In the rows, zero is written as 128.
One turn moves every row onto another: examples first, then more rows asked:
k127: [153 104 106 130 169 158 113 127 116 125 159  92  95 142 157 157 143 143
 149 131 171 146 128 144 100 151 177 118 150 137 137 137 130 119 127 143]
k713: [159 114 114 118 174 147 116 111 126 141 148 103  96 138 145 140 134 125
 155 119 156 143 147 141 111 160 171 133 150 126 141 148 136 123 126 138]
k662: [139 101 130 130 135 139 112 136 123 141 132 127 108 135 148 100 111 127
 127 120 141 127 136 109 122 140 136 109 143 105 119 157  95 129 148 116]
k153: [125  95 123 137 131 150  91 144 123 123 147 116 119 151 156 124 120 134
 136 144 147 131 110 115 109 135 148  74 141 115 137 133 101 130 136 113]
k91: [161 116 101 107 152 157 125 110 118 136 143 102 104 124 154 149 143 141
 146 139 170 138 149 136 103 148 177 124 132 130 130 140 133 131 139 151]
k128: [156 105 104 119 159 165 120 122 109 124 153  87 102 130 152 159 147 143
 141 136 170 140 140 142 106 138 179 119 140 138 125 143 137 123 139 151]
k387: [158 112 104 115 150 161 136 118 114 137 143  98  99 122 156 147 141 146
 143 122 173 140 147 138 109 142 174 131 140 131 123 143 135 125 137 155]
k319: [158 109 109 125 176 151 106 120 125 131 155 100  96 143 154 151 140 131
 151 136 165 144 133 141 101 160 175 119 148 131 143 140 128 125 129 139]
k800: [127 101  94 146 156 150 143 121 105 143 159  97 116 135 177 152 144 156
 122 111 172 131 129 120 127 136 160 118 126 139 111 124 133 123 135 134]
k972: [118 132 114 146 160 134 150 160 129 132 132 133 122 128 110 135 139 120
 118 119 158 125 144 109 122 128 136 127 150 120 132 142 108 145 151 122]
k38: [142  93 134 126 124 164  97 126 113 130 143 114 137 127 150 123 127 139
 125 139 138 134 124 113 118 126 152  78 126 120 119 160 106 128 154 124]
k609: [113 139 105 135 135 143 152 153 128 130 130 130 134 122 120 143 145 135
 128 131 166 126 136 111 120 120 141 104 140 124 144 122 121 150 138 130]
k814: [159 108 112 126 166 153 131 119 118 140 145 101  91 131 153 138 136 138
 144 110 167 141 149 139 111 150 170 143 150 128 122 154 131 118 134 148]
k406: [143  99 136 123 115 158 111 118 122 142 134 126 132 124 158 109 121 142
 131 124 144 134 129 109 119 133 145  88 129 112 125 155 106 130 142 124]
k964: [166 115 109 112 164 149 126 112 122 140 141 106  95 126 149 138 137 132
 143 126 165 137 155 135 106 156 172 140 140 125 128 153 127 128 141 146]
k886: [157 109 104 116 166 157 108 119 116 124 152  92 104 135 148 159 148 135
 144 148 165 141 138 140 101 149 179 115 137 135 134 143 133 130 140 144]
k115: [122 137 128 151 169 141 147 163 122 119 140 139 127 130 112 142 149 131
 109 128 164 131 144 119 118 132 146 123 147 123 128 154 129 140 153 131]
k369: [134 109 123 114 106 153 120 128 117 139 127 119 124 124 150 109 118 136
 133 130 146 124 136 110 124 126 145  90 128 109 121 144 111 136 143 128]
k337: [123 107 106 125 137 116 144 138 131 137 156 138 146 132 153 165 110 145
 119 138 156 127 126 116 123 141 155 105 110 113 125 140 111 141 163 125]
k568: [118 101 116 140 163 111 123 144 134 133 169 132 141 152 145 167 109 128
 124 127 142 131 116 123 128 151 154 103 123 116 135 149 114 130 155 109]
k540: [125 103 104 150 165 145 144 116 107 153 160  98 112 138 171 144 136 143
 128  91 163 131 132 125 137 142 158 125 131 134 114 130 143 117 125 129]
k773: [110 128 108 143 154 145 134 161 119 116 142 114 133 134 104 160 149 121
 121 141 153 127 129 117 121 114 145  98 144 131 140 134 125 147 148 123]
k8: [125  96 100 151 168 150 132 122 100 139 167  89 117 141 165 160 146 145
 122 109 160 128 127 128 132 136 164 113 125 141 111 130 145 120 134 128]
k566: [119 112 119 134 149 106 140 132 140 148 159 141 139 144 147 154 102 130
 134 112 145 132 123 120 133 155 151 109 125 107 140 144 119 131 140 116]
k783: [138  94 141 136 134 155  94 123 122 140 149 119 130 141 149 111 122 130
 138 122 132 137 119 119 123 139 147  80 140 114 135 158 112 122 131 113]
k248: [131  97 120 122 123 158 101 141 108 121 142 107 127 135 145 128 126 132
 121 150 141 124 126 114 117 121 152  80 125 117 116 151 106 136 159 122]
k476: [139  91 134 138 129 159  92 130 122 131 149 121 128 139 162 121 125 143
 130 136 145 138 113 113 112 137 148  77 137 118 131 148  98 126 141 117]
k908: [125  97 136 134 140 143  97 134 122 136 145 112 115 149 139 110 113 116
 140 119 130 128 122 120 130 138 142  85 148 110 135 154 113 124 131 108]
k623: [113 137 129 149 163 147 138 160 116 111 147 124 137 134 106 153 151 128
 119 133 159 132 136 127 124 123 153 102 142 129 139 147 145 139 141 128]
k412: [109 143 132 149 157 141 147 150 126 128 142 135 132 135 115 139 142 127
 132 115 162 133 137 124 126 132 148 107 149 121 150 139 148 137 122 129]
k672: [128  96 102 160 178 143 131 124 107 142 165  99 107 145 174 152 140 147
 121 102 166 134 123 124 127 146 158 124 135 136 113 128 130 117 132 125]
k265: [153 106 113 130 172 152 119 120 120 136 155  93  91 140 151 145 138 133
 153 112 162 142 137 145 112 153 172 129 156 131 134 147 139 114 120 139]
k41: [115 109 111 128 142 119 131 136 129 131 166 124 152 144 144 174 114 135
 130 138 146 129 116 124 130 140 161  88 114 118 138 139 128 137 151 118]
k513: [110 127 110 157 162 134 130 164 134 120 144 128 123 145 121 148 143 127
 127 134 164 131 120 115 113 133 140 104 155 128 153 119 110 145 136 119]
k563: [132 100 101 148 168 147 144 123 102 145 157  97 112 132 168 149 142 146
 116 100 163 129 137 120 133 139 157 133 126 136 101 139 133 121 145 132]
k419: [107 134 119 147 158 133 140 152 131 133 140 123 127 137 109 137 136 113
 134 111 149 129 133 118 133 129 138 109 157 121 152 134 130 140 126 118]
k21: [145  94 141 135 137 152 102 126 123 142 140 128 123 133 153 105 119 132
 126 121 138 136 130 113 118 140 141 100 138 110 121 166  96 122 147 116]
k801: [122 112 117 123 146 114 147 132 129 144 154 133 146 133 137 158 107 128
 121 117 140 126 135 120 139 141 153 114 115 109 122 158 123 136 161 120]
k119: [118 135 125 162 170 137 136 166 130 115 145 144 122 142 127 143 146 140
 119 130 173 134 130 118 108 141 146 112 152 123 145 135 121 139 138 127]
k651: [114 145 122 147 146 145 150 157 126 122 138 143 133 129 128 144 146 145
 124 132 178 133 134 119 113 133 149 106 141 124 146 126 133 145 132 136]

k783 turns into k406
k609 turns into k513
k412 turns into k651
Now find these:
k672 turns into k563
k337 turns into k568
k886 turns into k713
k127 turns into k814
k369 turns into k153

